Each path below is one point turned by a fixed rotation once a step. After each direction that follows a path, write how fast that rotation turns it, in degrees per step (0 if it stays still).
Each turn is a multiple of 5 degrees from 10 to 175, or 0.
Each row of a path follows its step; steps can be skipped.

step 0: -8	12	-12	-4	0	-22	16	8	-12	-11	19	13	-11	13	0	12	-12	-11	0	17	-12	-20	-17	-3	-11	2	15	-11	30	8	-21	-11
step 1: 9	-20	-6	19	17	11	5	16	-4	-6	-1	20	3	-14	1	-2	-9	0	10	25	17	-30	-15	6	-6	-10	-7	8	3	20	-13	22
step 2: 0	-11	1	14	12	-2	3	-21	0	35	2	9	-8	-5	-12	-19	15	0	-11	10	-4	-13	8	-11	-8	-2	10	1	-28	-9	-26	20
step 3: -17	-7	-1	4	6	11	6	-28	10	11	-17	-17	2	13	-4	15	15	-21	-1	13	-30	0	24	-1	6	-2	-11	22	3	12	3	2
step 4: 5	-6	17	-9	-13	-34	-6	8	9	-2	3	-3	1	-8	-6	29	6	-23	0	-3	-20	19	-5	-5	-4	2	8	13	3	11	18	27
step 5: 25	15	-6	-23	-20	-19	-3	-1	-7	4	0	30	-5	8	-2	10	-12	-22	11	5	5	-3	10	10	9	16	-15	-21	6	16	-10	5
step 6: 17	8	-2	-9	15	-9	-1	2	7	-10	1	23	2	15	9	-11	18	28	-5	29	-1	-17	-15	-1	-18	16	-23	-4	-1	14	6	1
step 7: 4	-24	-8	10	25	1	2	-16	5	15	-19	21	19	-7	-13	10	3	10	-11	-14	12	0	-1	2	-34	-1	-5	0	-18	7	-1	-16
step 8: -7	-11	-8	4	-2	4	12	-10	-16	18	-4	-10	-21	16	-17	7	0	-11	-15	-1	-16	16	-5	-18	-31	6	2	14	20	-6	-17	-17
step 9: -10	-33	-12	-4	-12	-11	-2	7	-17	-17	13	-14	6	-3	-2	15	-4	-18	-2	7	-5	2	-13	14	3	-14	-20	22	19	13	-15	13
Directions:
0	0	7	11	0	3	5	-1	-5	-8	4	-2	-1	-1	-1	-5	3	4	4	-2	-8	-2	7	9	-6	11	-5	1	9	2	4	3 : 135
-2	0	-6	2	0	0	1	3	-6	-4	-7	-5	2	-7	8	4	9	-5	-1	8	-1	0	-5	9	-6	-5	4	-6	-5	2	10	0 : 125
-3	10	-6	2	8	-5	8	4	-1	-3	-3	-6	5	6	-3	1	5	-1	9	-5	3	7	7	-5	-7	-1	-2	7	-8	0	-4	1 : 80
8	-6	-1	1	9	6	-2	-6	6	2	-4	-8	5	8	-11	-1	4	2	-2	-2	-8	0	-2	3	1	3	9	-2	-5	-3	5	-5 : 80
-7	-2	5	1	6	5	7	3	1	-5	-2	6	1	-4	-4	-1	4	-4	-1	8	-4	4	4	2	10	-4	8	-1	2	-6	-10	8 : 40

step 0: 2	29	-11	-11	-21	3	6	4	-26	2	3	-2	1	-3	-2	-8	8	-12	-12	16	-13	-7	-24	11	0	-10	11	-1	-1	-10	-24	12
step 1: 5	-11	-14	9	8	-11	-29	-8	5	-11	9	8	1	15	-3	-8	-13	-5	0	-26	-9	2	8	-5	-12	-34	3	-13	-5	10	-10	-8
step 2: -35	20	7	-2	12	15	2	19	-17	3	6	21	-11	12	3	14	8	-1	4	-10	-8	-9	9	4	11	8	12	7	7	13	16	-2
step 3: 5	-13	9	-15	16	-23	0	-4	15	-16	-4	17	16	5	-16	8	-1	7	-10	7	-6	17	-30	5	-2	6	-2	3	24	-12	4	-5
step 4: -13	-16	-7	-7	15	-11	13	-5	-1	26	10	-5	-2	-17	-7	15	-14	7	-1	2	17	0	21	-4	0	2	-21	-5	-26	7	17	0
step 5: -3	-19	14	8	-19	18	8	7	-15	14	-11	-21	5	1	-4	7	10	4	14	-1	12	-3	-19	-5	5	14	4	0	15	-29	-14	0
step 6: 36	-2	-9	16	10	-6	-2	4	18	-8	-10	-8	17	2	10	-20	3	-10	23	-1	-1	10	8	-8	-5	14	-12	-3	-18	10	4	10
step 7: 11	19	2	-17	-22	20	2	-1	3	7	-13	-2	-23	0	27	6	5	1	-18	10	5	-8	28	1	10	1	10	9	-1	-5	-2	-10
step 8: -5	5	4	12	-2	-1	-15	-23	4	-34	16	-17	-4	-3	0	-25	0	-3	-18	10	-2	1	-21	9	-7	-3	9	-7	9	1	-7	20
step 9: -6	26	-24	1	2	-6	13	5	-4	9	9	7	8	-9	-17	6	2	0	1	-4	-22	-11	15	7	-12	-24	11	-7	-18	15	-11	-13
Directions:
-2	10	5	-3	-8	-8	2	7	-4	5	4	-2	0	1	3	9	-2	1	1	3	-10	-2	2	-2	-4	8	5	2	-11	-4	0	-1 : 160
1	-6	5	-9	-1	-4	-7	-4	4	3	0	-4	-1	9	0	2	3	-1	3	6	-1	1	-11	-3	-1	4	5	-3	5	9	-11	8 : 145
-9	3	1	-7	-3	1	4	2	-3	-1	-3	-4	-8	-4	3	-10	6	-3	0	-10	2	6	-12	-3	-7	5	1	1	2	-4	5	1 : 135
-2	-10	-3	-7	-1	-2	-6	-1	1	9	-2	-2	-8	0	8	-2	-4	-2	-4	3	-4	5	6	-9	1	-10	2	2	-5	0	5	-7 : 125
